A single turn carries every row of the set below to another of its rows. Some are shown first; where does it send the rows asked next?
dum: -0.77,-2.57,1.94,-0.64,0.57,0.12,-1.12,0.24,-0.90,-2.56,-1.83,-0.18,0.45,-0.84,-0.32,0.01,0.05,1.04,-0.27,1.62,1.26,0.62,0.31,0.75,0.15,-0.83,-0.46,0.57,1.42,-0.66,0.90
Romig: -0.12,-0.12,0.66,0.05,0.36,-0.32,-0.25,-0.24,0.28,-0.89,-1.35,-1.36,-0.23,-1.70,-2.13,-1.93,1.53,-0.98,-0.32,-0.52,1.18,0.59,-1.17,0.79,-1.53,-0.71,1.15,-0.06,-0.52,-0.68,0.18
lem: -1.49,-3.42,0.39,-0.05,-0.36,0.28,-0.31,0.38,0.78,0.10,-0.32,-0.87,-0.48,-0.25,-0.47,-0.46,-1.12,-0.14,-0.54,-0.19,0.87,-0.44,-0.08,-0.97,-0.39,-0.86,-0.47,-0.16,0.63,-1.07,-0.03
pifur: -0.09,0.36,0.82,-0.42,-0.35,0.15,0.11,0.20,0.58,-0.58,-0.89,-1.37,-0.65,-1.29,3.21,-1.14,1.88,-1.06,0.06,1.68,1.58,0.90,-1.51,-0.16,-1.01,-1.23,-0.61,-0.03,-0.45,-0.40,1.83
Kidup: -0.62,-0.62,1.38,0.37,1.08,-0.30,0.57,0.17,0.56,-2.08,0.49,-0.01,0.34,-1.14,0.95,0.37,-0.15,-0.91,0.39,-0.67,0.38,-0.37,-0.73,0.13,1.23,0.07,-0.40,-0.16,-0.33,-1.97,0.51
zamob: -0.02,-2.54,-0.05,-0.60,-0.39,-0.50,-0.22,0.64,-0.29,-0.02,0.14,-1.01,-0.17,-0.06,1.38,-2.22,1.69,1.45,-0.51,1.78,1.45,0.59,0.72,0.78,-1.41,-0.62,-2.14,-0.23,0.40,-0.69,-0.17
Zulir: -1.22,-3.56,0.87,0.15,-0.18,-0.44,-0.34,0.52,0.54,0.06,0.01,-0.73,-0.19,-0.32,-0.45,-0.33,-1.18,-0.31,-0.34,-0.08,1.03,-0.22,0.03,-0.61,-0.44,-0.34,-0.17,-0.17,0.14,-1.47,-0.30
ves: -0.57,0.47,0.89,-0.14,-0.13,0.95,-0.11,0.89,0.66,0.36,-1.78,-2.12,-0.55,-1.94,3.04,0.18,1.33,-1.36,0.29,1.09,0.85,0.34,-1.71,0.99,-0.59,-0.57,-0.74,0.05,0.16,-0.25,1.07
tum: -0.48,0.64,1.06,-0.34,0.73,0.42,-1.23,0.34,-0.43,-0.08,-0.96,-0.13,0.14,0.23,2.02,-0.62,0.41,0.04,-1.03,-0.87,0.93,0.78,0.03,0.53,-0.76,-0.48,-0.38,0.22,-2.33,1.33,1.35
doza: -0.94,0.10,-0.52,-0.10,0.42,-0.24,-1.68,1.02,-0.35,-0.77,1.15,-2.49,-0.16,-1.24,-0.52,0.16,-0.29,-0.59,-0.07,1.21,0.95,0.97,0.53,2.46,-1.93,-0.13,0.21,0.75,0.88,-0.26,0.84
vavuz: 0.01,0.03,0.21,-0.66,-0.35,-0.14,0.00,0.50,1.02,-0.26,-2.48,-1.74,-0.01,-1.33,-2.45,-0.03,1.81,-0.97,0.15,-0.49,1.45,0.87,-0.48,0.87,-1.17,-0.95,0.99,-0.13,0.58,-0.28,0.49
Vetur: -0.34,0.20,0.34,-0.19,-0.76,0.16,-0.50,1.04,0.34,-1.06,-0.16,-0.51,-0.29,-0.12,-0.64,-0.36,1.45,-1.16,-0.62,1.51,0.83,1.03,1.11,-1.12,-1.09,-0.95,-2.24,0.06,0.81,-1.15,-2.08
far: -0.59,1.90,0.80,-0.08,-1.31,-0.92,0.56,1.47,1.29,0.11,-0.87,-1.44,0.12,-2.48,0.77,-0.41,1.08,0.49,0.30,-0.71,0.46,-0.07,1.68,1.13,0.45,-0.59,-0.60,-0.18,0.83,-0.19,0.68
tuv: -0.73,1.12,0.88,-0.42,0.05,1.07,-0.46,1.02,-0.12,0.51,-1.56,-0.35,0.09,-0.31,1.88,1.13,0.13,0.20,-0.98,-1.76,0.79,0.44,0.36,0.44,-0.51,-0.49,0.28,-0.35,-0.92,1.30,1.36
tolu: 0.40,-1.02,-0.24,-0.15,-0.58,1.46,-0.52,1.98,0.29,-0.90,-1.36,0.82,0.19,-1.89,2.70,1.53,1.68,0.94,-0.20,0.13,0.97,0.23,0.19,0.02,0.06,-0.17,0.13,-0.16,-0.95,-0.77,1.40
begez: -0.66,0.38,0.25,-0.29,-0.50,-0.55,-1.10,1.01,0.15,-1.13,1.48,-1.58,-0.22,-1.85,-0.44,0.47,0.19,-0.60,-0.07,0.67,1.62,0.79,1.64,1.16,-2.23,-0.87,0.56,0.12,1.91,-0.99,1.54
Leza: -1.02,0.68,-0.37,0.11,-0.62,1.46,0.65,1.40,-0.36,-0.49,-0.07,-1.58,-0.67,-0.18,-0.73,0.32,0.37,-0.39,-0.57,0.60,0.00,0.80,-0.54,-0.66,-0.44,-0.59,-1.08,-0.11,1.26,-0.67,-2.20
loru: -0.21,-1.05,0.71,-0.21,0.10,1.56,-0.71,2.18,0.16,-0.60,-1.59,0.11,0.24,-2.35,2.51,1.15,1.35,0.54,0.98,-0.20,0.54,0.18,-0.64,0.80,0.51,-0.29,-0.13,0.56,-1.05,-0.60,1.39
nase: 0.31,-1.18,-0.49,-0.16,-0.25,1.50,-0.73,1.25,0.01,-1.45,-0.80,0.78,-0.10,-1.34,2.79,-0.09,1.75,1.19,-0.47,0.63,0.89,0.41,-0.45,-0.29,-0.15,-0.52,-0.14,0.16,-1.72,-0.50,1.69
sisiv: -0.34,0.78,0.85,-0.46,-0.12,0.58,-1.28,0.41,0.32,-0.07,-1.43,0.57,0.09,-0.29,2.06,0.17,0.87,-0.01,-1.71,-1.04,1.25,0.34,1.39,-0.39,-1.14,-0.94,-0.58,-0.43,-1.18,0.98,1.52
Gog: -0.50,1.77,0.44,-0.52,-0.82,1.42,-1.04,0.68,-0.76,0.12,-0.46,-0.18,-0.36,-1.48,-0.64,-0.47,1.39,2.22,-0.40,0.39,0.81,0.08,-0.23,0.80,-1.82,-0.31,0.84,0.01,1.90,-0.18,1.06
depu: -0.10,1.36,-0.13,0.06,-0.98,-1.38,-0.33,0.23,0.97,-0.91,-0.19,-0.65,-0.10,-1.32,1.14,-2.65,1.61,0.73,-0.97,0.74,0.64,0.27,1.79,0.54,-0.34,-0.69,-1.43,-0.15,-0.77,0.01,0.66
zut: -0.05,-1.32,0.59,-0.53,0.20,1.29,-1.00,1.49,0.25,-1.17,-1.14,0.24,0.05,-1.78,2.56,-0.41,1.83,0.61,0.90,0.50,0.80,0.58,-0.79,0.25,0.31,-0.94,-0.66,0.86,-1.71,-0.31,1.95
zalaz: -0.65,1.64,0.35,-0.08,-0.29,-1.17,0.32,0.95,0.43,-0.18,-0.38,-2.19,0.01,-1.31,0.74,-1.99,0.73,0.77,0.64,0.19,0.15,0.72,0.13,1.96,0.63,-0.22,-0.79,0.68,-1.06,0.50,0.56
Doz: -0.91,0.36,-1.44,-0.30,-0.32,0.49,-0.95,0.72,-0.26,-0.96,1.27,-2.39,-0.66,-0.68,-0.47,0.13,-0.17,0.29,-0.89,1.11,1.11,0.98,0.50,1.30,-2.04,-0.83,0.59,0.29,1.55,0.02,1.46
kore: -0.93,-0.69,-0.62,0.18,0.64,1.51,-0.05,-0.45,1.17,-2.01,-0.39,0.09,-0.26,-0.70,1.11,-0.06,0.27,-0.27,-1.40,-0.14,-0.16,-1.20,-0.28,-0.71,0.80,-0.75,-1.60,-0.41,0.61,-1.12,0.45
Vavul: -0.96,-3.68,0.21,-0.45,-0.36,-0.41,-0.75,0.70,1.06,0.21,-0.80,-1.00,-0.14,0.54,-0.67,0.15,-0.81,-0.26,-0.19,0.60,1.23,0.27,0.37,-0.45,-0.32,-0.52,-0.92,0.11,0.16,-0.77,-0.14
tuzin: -0.63,-2.19,1.68,-0.30,0.27,-0.60,0.52,1.31,-0.74,0.45,0.46,-1.91,0.01,-1.26,1.14,-1.92,0.83,0.95,1.23,0.52,1.05,0.50,-0.44,1.71,-0.74,-0.34,-1.32,0.23,0.54,-1.11,-0.25
fatu: -0.67,0.52,1.58,-0.62,-0.86,-0.10,0.71,1.51,0.20,-0.88,0.15,-1.21,-0.28,-0.49,-1.01,-0.02,1.16,-1.10,0.89,0.63,0.99,1.49,0.30,-1.22,-0.42,-1.39,-1.21,0.33,1.36,-1.19,-1.14
Lidat: -0.36,-1.78,1.08,-0.69,-1.02,-0.19,1.26,2.14,-0.04,1.02,-0.46,-1.79,0.10,-1.25,0.92,0.57,1.00,1.27,0.95,0.09,1.44,0.37,0.71,1.20,-0.65,-0.41,-0.86,-0.59,2.26,-1.11,-0.04
tubu: -0.11,1.18,0.10,-0.95,-0.56,0.92,-2.48,0.48,-0.32,-0.03,-1.24,0.01,0.00,-0.70,-0.75,-0.80,2.03,1.73,-0.53,1.60,1.01,0.55,0.61,1.33,-2.06,-0.21,-0.65,0.44,1.13,0.24,0.78
didur: -0.86,-2.42,0.84,-0.19,0.57,0.85,-0.87,-0.06,-1.39,-2.58,-1.52,-0.15,0.01,-0.48,-0.10,-0.14,-0.37,1.62,-1.32,1.55,0.91,0.37,-0.23,0.53,-0.04,-0.59,0.03,0.19,1.30,-0.57,0.57
bev: -1.02,-2.27,1.70,-0.16,0.59,0.55,-0.48,0.53,-1.31,-2.25,-1.63,-0.45,0.29,-1.03,-0.33,0.74,-0.66,1.33,-0.48,0.96,0.94,0.38,-0.28,1.09,0.34,-0.31,0.44,0.22,1.61,-0.81,0.48
sedil: -0.06,0.07,-0.61,0.29,-0.29,0.60,-0.32,0.05,0.66,-0.47,-2.07,-0.98,-0.33,-1.82,-1.95,-0.46,1.53,-0.70,-1.70,-0.65,1.00,-0.15,-0.25,0.55,-1.74,-0.45,1.06,-0.87,0.51,-0.67,-0.31
voner: 0.53,-0.34,-0.64,-0.34,-0.23,-0.58,-0.76,-0.26,0.82,-0.93,-2.04,-0.95,-0.06,-0.58,-2.09,-1.02,2.13,-0.79,-1.24,0.53,1.71,1.02,-0.01,0.63,-1.78,-0.54,0.56,-0.36,-0.62,-0.33,0.00
fab: 0.50,0.49,-0.16,0.26,-0.67,0.03,0.23,0.32,0.22,-0.53,-0.76,-0.91,-0.57,-0.99,3.48,0.00,1.45,-0.70,-1.35,1.76,1.67,0.76,-1.12,0.05,-1.32,0.00,0.12,-1.00,-0.71,-0.81,0.91
zenat: -0.18,1.23,1.35,-0.13,0.17,0.22,-2.22,0.52,-1.13,-0.16,-0.15,0.07,0.15,-1.53,-0.61,-1.37,1.39,1.29,-0.02,1.10,0.82,0.43,-0.18,2.05,-2.02,0.62,0.15,0.54,0.22,-0.58,0.30
rozan: -0.60,-2.33,1.26,-0.59,-0.09,0.36,-0.60,0.34,-0.74,-2.49,-1.88,0.14,0.33,-0.75,-0.26,0.97,-0.01,1.47,-0.92,1.27,1.43,0.53,0.72,0.28,0.08,-0.82,0.11,-0.09,2.08,-0.77,0.91
Megi: -0.21,-1.88,-0.78,-0.02,-1.14,0.66,0.81,1.22,-0.26,0.57,-0.06,-0.97,-0.44,-0.78,1.47,-0.40,0.96,1.95,-1.37,0.66,1.10,-0.26,0.88,0.47,-1.39,-0.27,-1.06,-1.30,1.82,-0.95,-0.56
votu: -0.28,-0.46,-0.36,-0.98,-0.13,0.22,1.13,0.62,1.41,-1.69,-0.80,-0.65,0.18,0.59,0.52,2.05,0.52,-0.07,0.35,0.06,1.05,0.56,-0.21,-0.50,1.61,-0.79,-0.62,-0.22,0.62,-0.71,1.37
Rogig: 0.20,0.54,0.52,0.19,-0.79,0.30,-0.20,1.04,0.83,0.21,-1.76,-1.03,-0.30,-1.96,3.26,1.35,1.54,-1.43,-0.76,1.29,1.46,0.26,-0.30,0.67,-1.13,0.07,-0.41,-0.90,0.31,-0.94,0.59
dezez: -0.98,-0.02,-0.34,-0.41,-0.04,0.08,-2.17,0.46,0.41,-1.22,1.08,-1.78,-0.46,-1.61,-0.43,-0.89,0.55,-0.60,-0.52,1.32,1.12,0.53,1.50,1.16,-2.40,-1.36,-0.67,0.67,1.68,-0.34,1.49
zedes: -0.22,1.89,-1.51,0.32,-1.46,-0.33,0.51,1.04,0.76,-0.08,-0.80,-1.36,-0.18,-1.02,1.00,-0.44,0.76,1.46,-1.59,0.22,0.30,0.03,1.35,1.16,0.03,0.15,-0.38,-0.70,-0.02,0.35,0.00
Vuko: 0.05,1.58,1.59,-0.98,-0.71,-0.25,-1.15,1.14,-0.75,-0.02,-0.35,-0.21,0.28,-1.09,-0.92,0.02,1.64,1.63,0.90,0.77,1.58,1.20,0.14,1.43,-1.55,0.08,0.88,0.38,1.08,-0.40,1.27
kuriz: -1.00,-3.42,0.33,-0.57,-0.69,-0.58,0.04,0.76,0.88,0.12,-0.49,-1.07,-0.22,0.59,-0.70,0.37,-0.87,0.01,0.10,0.25,1.43,0.54,0.14,-0.84,-0.20,-0.80,-0.27,-0.02,0.34,-0.88,0.33
Difid: -0.68,0.89,2.43,-0.68,0.38,0.08,-0.92,0.83,0.14,0.16,-1.26,-0.12,0.31,-0.79,1.79,0.10,0.65,-0.41,0.07,-1.64,1.18,0.68,0.65,0.26,-0.59,-1.04,-0.27,0.19,-1.27,0.89,1.93
zir: -0.08,-1.18,-0.25,-0.66,1.02,-0.38,-0.85,0.09,1.32,-1.96,-1.03,-0.29,0.59,0.68,0.69,0.63,0.80,-0.90,0.05,1.21,0.77,0.50,0.08,0.70,1.24,-0.04,-2.30,0.43,-0.96,-0.70,0.37
Deg: -0.61,0.32,0.60,0.32,-0.01,0.05,0.31,1.04,-0.81,-1.08,0.75,-1.35,-0.36,0.02,-0.70,-0.86,0.46,-0.78,-0.03,1.07,0.33,1.51,-0.86,-0.16,-0.55,-0.13,-1.02,0.33,-0.28,-1.08,-2.30

vavuz turns into Romig
fatu turns into Deg
kuriz turns into Zulir
And these:
votu turns into Kidup
dezez turns into Doz
Rogig turns into ves
rozan turns into bev
tuzin turns into zamob
depu turns into zedes
Gog turns into Vuko
nase turns into tolu
sisiv turns into tuv

